In the data rows, the value 128 means zero.
Here are some numbered points:
[188 197 173 241 105  94  96 155 120 159 145 108 118 221 198 220 174 125
 124  90 115 100 211 220  81 110 103 135 255 175] 0
[129 140 162 114 101 124 127 113 163 168 194 184 118  98 117 180 126 116
 130 158  98 172 133 137 135 178 154 158 149 171] 1
[101 109 143 162 123 193 147 131 144 133 138 143 124 173  93 195 143 114
 137 140 117 142 165 161 149 141 119 176 178 133] 2
[ 77 139  89 108  65 109 146 143 111 146 138 118  50 170 117 117 119  82
 171 186  45 119  55  36 171 126  90  83 167 134] 3
[ 82 101 116 115  64  69  69  51 107 110 128  97  74  67 105 106  45  27
 107 135  57 138 107 107 101 107 135  88 102 107] 4
[118 203 113  55 109 124 171  67  67 112 100  93  76   0 111  87 134 126
 100 137  89 136  74 104 213 199 164  94  51 106] 5
[ 48 105 236 132 112  84  43  82 166 182 127 107  86  77  93 190 103 128
 108  56 112 185  81 105  69 192 104 130  78 201] 6
[149 175 114 111  98 135 177 169 133 141 119 102  91 109  75 125 150 138
 135 125  76 112  91 105 155 131  68 137 137 125] 7
[146 131 134 152 130 186 118  65 122 112 111 110 190 144 192 189 173 157
 130 157 242 132 165 202  95 105 210 152 100 128] 8
[186 117 127 158 171  76 142  55  64 130 114  65 190 144 208 116  76 104
 125  81 166 132 199 179  92  84  95 115  85 124] 9
[130 162 163 169 158 107 137 148 122 121 113 126 124 168 158  94  97 104
 172 151 146 137 144 110 147 103 117 147 136 141] 10
[168 149 155 156  97 136 126 144  84 154 129  88  91  68 159  97 116 155
 103 103 181 109 125 110 117 121 147 134 141 127] 11
[178 120  71 101 193  50 142  93  27  85  83 125 252 113 255  68 143  41
  94 149 148 102 158 127 102 127 229 106  54 199] 12
[190  90  38 128 253 141 112  73  32   0  79  75 169  94 210  53  17 190
 113 138 253 150 208 175 127  77 167 195  33  76] 13
[131 130  90 126 144  57  55 124  98  73  76  94 147 148 150  50  56 102
  97 120 160 111 137 128 101 101 110 168 143 122] 14
[106  90 124  97 147 167 144  65 160 141 136 159 146 145  92 119 161 151
 132 176 120 120  64  79 178 118 104  83  45  97] 15
[129 166 255 195 130 115 141 160 195 255 180 184 119 117 106 197 232 124
 160 122 107 117 107  97 114 145  84  94 205 187] 16
[129 200 118  63  64 129 200 196 122 140 158  97  96 111 144 155 154 125
 162 181 108 176 128 122 179 202 139 152 192 132] 17
[108 125 118 142 120  86  86  62 106 138 127 148 118 124 142 109 108  36
 100 143  73 116 120 150 158 121 122  68 102 137] 18
[ 71 132  76 130 184  65  71 182  77  42  23  30 105 165 140  74 116 145
 143  32 131 135 142  78  72  24 118 164 122  30] 19
[140 122 141 169  77 110  99 135 110 144 103  84 127 174 172 164 141 118
  80  93 138  67 108 143  87  95  92 107 188 149] 20
[178 110   0  92 166  17  74  49   0  15  52  70 142  74 174   7  20 118
 100 128 151 144 183 136 112  54 127 138  51 106] 21
[216  79 138 212 183 114  76 105 141 173 112 147 177 214 156 130 114 135
 144 111 179  90 224 223  93 107 138 118 177 177] 22
[126 184  59 122 139 119 109 208  49 108  33  52 113 123 182  57 141 138
 149  83 115  89 146  89 130  68  97 132 153  54] 23
[172  86 144  95 222 156  99 125 150 131 138 197 255  97 167 126 130 167
 108 133 174 111 197 145 147 163 151 166  88 137] 24
[149 137 106  93 149  71 135 120 130 127 100 119 205 164 209 121 125 103
 141 147 164 125 148 167 136 125 169 128  80 200] 25
[133 125 110 132 134 148 123  89 116 111 120 188 137 132 131 107 133 101
 113 133  74 107 121 142 155 154 149 109 130 127] 26
[119 111 104  47 135 148 131 128 145 162 164 202 129  51 180 138 148 142
 127 159  92 172 127  73 159 205 249 171 125 148] 27
[148 107  91 145  58 112 137 154  14  48  69  68 145  12  87  55  72 115
  38  71 108  21  90 135  83  72 115  69 107  74] 28
[149 136 116 134 148  88 133  78  81 146 126 135 180 106 152  72 127  51
  83 153 141  71  99 155 150 116 146  66 114 129] 29
[135 164 142 151 145 166 157 160 129 137 119 117  97 118 124 134 165 128
 159 157  83 133 100 121 146 127 115 114 133 130] 30
[144  58  62 143  79 127 112 108  94 108 114 126 199 118 154 175 124 133
  35  84 148  62 146 178 113  46  70  63  91  36] 31
[ 42 119 138 154  40 137 118  98 140 123  89 132  27  98  64 137 169 150
 121 155 109 149  84 111 172 116 108  79 123  86] 32
[118 147 102  91  96 147 156 116 171 163 130 134 113 175  58 106 138  90
 163 155  34  85  93 108 118 114  57  76 143 105] 33
[141 121 137 172 138 137 136 118 157 136 142 149 150 148 175 207 164  88
 133 172 180 129 147 206 143 133 161 153 160 169] 34
[154 144 114 125 100  85  82 118  86 121 128  53  83 130 146  98 107 146
 136  60 126  95  83  87   0  48  89  92 153 160] 35
[125 156 126  91 101 143 129  96 130 142 160 169 110 118  74 142 121 122
 124 113  59 161 121 110 164 140  80  95  80 125] 36
[162 110 149 134 157 129 123 133 138  99 122 118 222 133 161 175 114 172
 113 107 177  99 186 158  75 125 121 180 110  96] 37
[111 157 132 140 120 159 180 151 139 110 133 144 117 134  80  83 115  69
 162 184  67 110  86 127 180 159  68 100 132 102] 38
[135 119 102 153 125 116  85  54 144 156 107 136 104 117  54  97 104  98
 109 133  80  96 107 124 153 127  38  41 109  74] 39
[171 173 173 126 206 133 106 158 110 114 121  60 157 139 172 153 105 144
 140  87 160 137 154 129  82 108 120 175 117 174] 40
[167 216 228 130 178 164 104 234 126 218 129 183 136 119 243 160 180 170
 151  84 128 102 140  97 119 113 175 145  85 218] 41
[ 94  71 129 138 134 129 120  48 145 131 186 102 118 123  57 168 121 132
 121 180 131 169 118 161 156 173 141 151 109 121] 42
[121 133 108  32 120   0 115 117  24 140  77  66 105  88 133  26 125  46
  95 116  73 146 149  76 161 190 147  67  21 178] 43
[121 110 136 147 174 167 156 125 140 125 161 127 114 152 136 155 127  95
 112 143 135 126 138 151 136 137 119 163  92 108] 44
[ 98 133 142 126 140 135 130  98 163  53 163 133 144 137 133 142 125 202
 160 104 100 192 129 153 138 138 180 194 198 113] 45
[131 142 141 177 149 148  98 150 128 139 125 112 141 182 142 135 125 128
  99  78 139 135 167 174  84  83 107 185 184 105] 46
[138 174 182 123 143 165 183 201 174 153 159 177 154 138 124 150 178 211
 132 118 132 126 132 131 135 163 162 178 111 104] 47
[145 123  12 120 130 166 187 137  91  33  47  49 116 151 108  31 134 126
 102 144 152 108 117 102 171  85 100 134 183  20] 48
[115 125  84  81  81  78  83  88 138 133 153 139  73  69 111 106  86  74
 118 159  65 180 110 111 125 161 177  68 125 173] 49
[128  93  78 129 160 164 141 112 126  46 109 115 126 136 127  80 108 205
 143 130 176 141 164 116 107  83 147 164  84  60] 50
[184 127 124 167  80  69 112  61 100 140  87 117 145 172 197 121 136  85
  57 105 102  67 134 144  73  84 114  87 181 146] 51
[ 59 119 232 121  21 109 102 156 185 236 171 162  29  89  71 185 222  61
  78  71  72 100  61  92 117 179  98  55 165 205] 52
[141 176 156 125  78 115  99 168  76 123 145  97 116 165 145 173 153 137
 114  54 111 144 164 146  61 128 144 157 164 159] 53
[138 131 185 162 108 168 129 133 201 183 170 184 129 149  94 166 175 155
 201 172 144 121 114 141 149 157 118 123 170 135] 54
[120 122  78 115 142 103 114  85 105  90  88  84 113 151 113  79 111 123
 124 113 130 150 158 124 156 106 109 126 127  81] 55
New points follow, each followed by the numbers of its three nearest points above by angle, smallest number first.
[131  60  96  87  96  23 118  90  24  57  47  84 127  94  78  35 139  66
  42 147 144  52  72  75  68  97 115  57  85  88] 21 28 43
[  9 174 158  49  81 131  77 182 173 131 179 159  39 112 100 156 197 126
 156  64  52 220  65  51 111 176 200 168 190 175] 1 27 52
[134  99 134 136 102 134 164  73 159  79 149 129 116 137  78 174 128 120
  86 153 115 141 101 164 177 176 131 161 131 109] 2 42 44
[110 133 112 127 205 100  98 136  65  70 107 128 155 113 132  60  95 151
 150 128 168 111 200 140 135 136 142 194 151 101] 13 14 21
[159 128 158  96 127 169 112 113 173 207 131 194 127 118 159 152 184 115
 145 180 112 113 120 105 163 152 173 114  77 150] 27 41 54
[143  57 119 161 129 152 156  58 144 123 165 143 118  77  66 160 134 123
  89 160 134 100  95 142 122 161 150 127 119 124] 15 42 44
[112 118 124 110 130 131 135 105 158 119 145 176 169 151 109 125 120 105
 144 163 135 131 114 132 133 124 108  98  64 111] 15 36 38
[123  79 114 164 137 154 101 117 118 108 114 122 153 105 141 134 122 153
 101 122 173  85 141 174 163 139 103  87 143  83] 13 31 37
[142 109 146 145 112 120 116  91 142 149 116 131 131 112  88 155 162 141
 165 198 134 133 110 117 149 141 117 128 146 146] 16 42 54
[ 82 110 103  64 110 134 156 126 129  80  88  56  70  17  87 126  87 117
 101 159 145 128  93 103 134 125 122 134  57  96] 4 5 28
[116 121 132 132 150 155 119  89 143  90 119 161 174 186 166 165 134 140
 154 184 189 135 128 164 175 153 169 161  96 120] 8 24 34
[ 86 111 142 121  87  89  46  93 117 143 109  86 122 206 126  93 128 125
  59  36 118  99 106 126  38  88 134 109 114 133] 20 35 51
[119  94 108 122 125 142 159 102 111  91 143 135 130  98 106 124  99  91
 119 144 128 104 103 147 107 115 115 161 133  94] 4 28 48
[136 135 137 131 158 183 131 104 157 128 143 159 161 146 162 176 158 164
 146 139 173 137 159 192 162 152 153 140  57 112] 8 24 34
[132 102 155 106  87 123  96 153 183 190  96 147  97  69 131 136 133 161
 131 129 139 121 134  97 103 106 158 131 136 165] 6 41 52
[ 51 106 122  74  76 168  90 157 160 157 155 172  77 105  87 158 218 163
 156 118  80 172  56  55 126 124 128 133 180 160] 3 32 52
[154 121 172 129  68 171  88 115  92 139  84  82 111  46 208 160 152 189
  54 113 209  33 124 109  94  81 166 107 124 130] 8 11 20
[175 156 136 102 152 101  96 173 110 107  89  79 153 141 147 158 111 172
 134  74 181 128 152 175 126 124 134 196 115 167] 37 40 53
[153 131  96  94 158  99 129  82  87 121  99  97 155  84 148  76 100  68
 121 183 150  84 123 148 103  97 153 111 110 145] 12 21 29
[ 68 106 142 102  82 156 120 140 161 168 155 157  83 103  69 141 191 162
 167 137  73 173 105  82 141 108 116  95 104 136] 32 36 52
[151 194 140 160 127 119 106 171 167 159 172 158 134 186 146 139  89  82
 137 123 130 106 135 154 104 131 124 147 187 133] 0 22 46
[171 171 149 123 149 107 137 190 177 215 126 107 146 154 205 149 121 131
 182 138 175 135 170 122 132  93  87 121 150 151] 10 40 41
[139 117 106 152 157 150 154 138 134 124 133 132 152  96 113 133 121 137
 121 139 155 101 121 127 107 134 146 122  75  82] 13 37 50
[103 154 126  90 162 151 168 170 137 109 139 140 133 114 118 135 132 148
 171 104  88 196 139  92 138 195 191 185 148 143] 17 27 45
[ 82 119 163 146 100 178 122 152 175 169 151 154  39 109  70 170 220 120
 118 116 118 200 102 102 165 149 163 149 169 153] 16 32 52
[135 112 159 193  60 104  88 112 115 150  92  53 121 164 106 162 184 125
  49 119 139  39 137 164  46  67  75 106 228  84] 0 20 51
[129 150 111 135 107 106 115 111  93 118 150 150 125 127 100  75 117 139
 120 159 148  83  68 109 102 105 130 100  91  87] 28 29 39
[105  43  57 103 145 160 174 111 190 126 139 179 136 125  87 114 147 151
 178 204 118 147 106 111 165 142 144 126 119 113] 15 27 42
[ 71 139 127 101  61 119 115 140 136 150 154 123  62 148 134 172 157 117
 148 131  67 192 139 108 146 174 152 110 158 131] 3 17 52
[125 126 107 148 190  89  97 162  90  42 114  84 138 158 163  70  74 149
 104 115 170 138 135 106  67  81 141 195 133 133] 13 14 19
[149 144 188 205  16  53  88 148  90 116 111  93 122 182 122 138 157 126
  78 115 158  78 144 159  74  62  53  94 209  99] 0 20 51
[129 168 131  98 136 151 161 182 156 138 133 174 121 117 122 135 147 176
 223 143 104 167 135 146 159 178 157 115 144 177] 17 47 54
[126  65 125 112 162 207 147  92 155  82 122 121  95 123 131 133 140 136
 107 197 157 120 101  59 123  89 155 165 144 127] 15 48 50
[127 146 110 113 137 159 188 115 154 122 165 161 160 158  80 135 125 119
 153 179  88 167 131 125 188 174 133 125 155 114] 2 17 38
[ 92 128 167 132  89  87  76 113 139 171 164  88  93 163 135  99  91 126
  97  73 154 157 130 139  76 100 147 150 113 123] 6 35 53
[109 133 125  80  85 181 151 143 159 162 136 173  78  69 124 145 189 165
 113 128 102 144  95  71 108  99 141  88 155 163] 27 32 52
[139  81 115 144 142 129  91 119 147 162  93 133 146 126 150 112  98 126
 106 103 148  53 140 151 108 145 145  86 111 137] 22 29 31
[109  90  86 130 125 168 188 105  90 104 144 127 103  99 125 136 150 137
 141 179 152  97 111 136 173 133 106 134 153  93] 15 38 48
[ 97  81 118 167  91 151 140 159 167 138 110 123  78 151  92 136 144 130
 128 156 131 106  73  97 142  83  51 110 128 116] 3 32 33
[135 142 181 186 204 185 142 192 146 142 126 116  98 118  84 123 140 176
  99  79 179 108 125 135 153 135 123 189  99 123] 40 44 47
[153 146 123  79 125 102 118  77 124 132 113 119 123 104 104 115 125 103
 142 154 114 146 140 118 138 126  89 133  51 135] 5 36 43
[ 91  81 131 138 129  70  77  74 120 131 124 111  91 106  97 117  83  71
 115 123  88  88  80  98 127 164  90 132 100 143] 4 18 39
[153 130  92 130 168  89 133  76  62  85  90 130 190 116 192  95 134  87
  91 112 166 105 156 195 117 110 182  84 106 166] 12 25 29
[154 161 150 162 115 142 163  93 163 162 139 169 137 115  85 128 113  87
 138 167  75 132 105 116 118 122 111  54 131 176] 33 36 38
[144 157 170 157 145 149 165 161 120 155 149 162 133  67 106 152 144 151
 140 123 133 131 148 162  93 133 139 124 105 140] 16 41 47
[165 107 116 156  48 149  98  76  63  93  78  61 139  77 170 155 134 144
  26 119 200  78 175 161  74  37  72  75 121  13] 28 31 51
[130 151 177 192 147 114 105 146 110 136 142 157 121 134  97 130 141 152
 174 102 110 152 146 145 137 147 127 126 150 167] 0 16 54
[125  85 110 134 113 156 138  83 130  71 131 162 109  88  57 162 138 142
 131 177 140 211 134 152 194 155 113  82  51 106] 15 36 42
[125  38  57  95 141 200 193  44 174 128 144 207 123  86  52 102 124 144
 170 207 140 145 122 117 171 153 179 122  74  77] 15 27 42
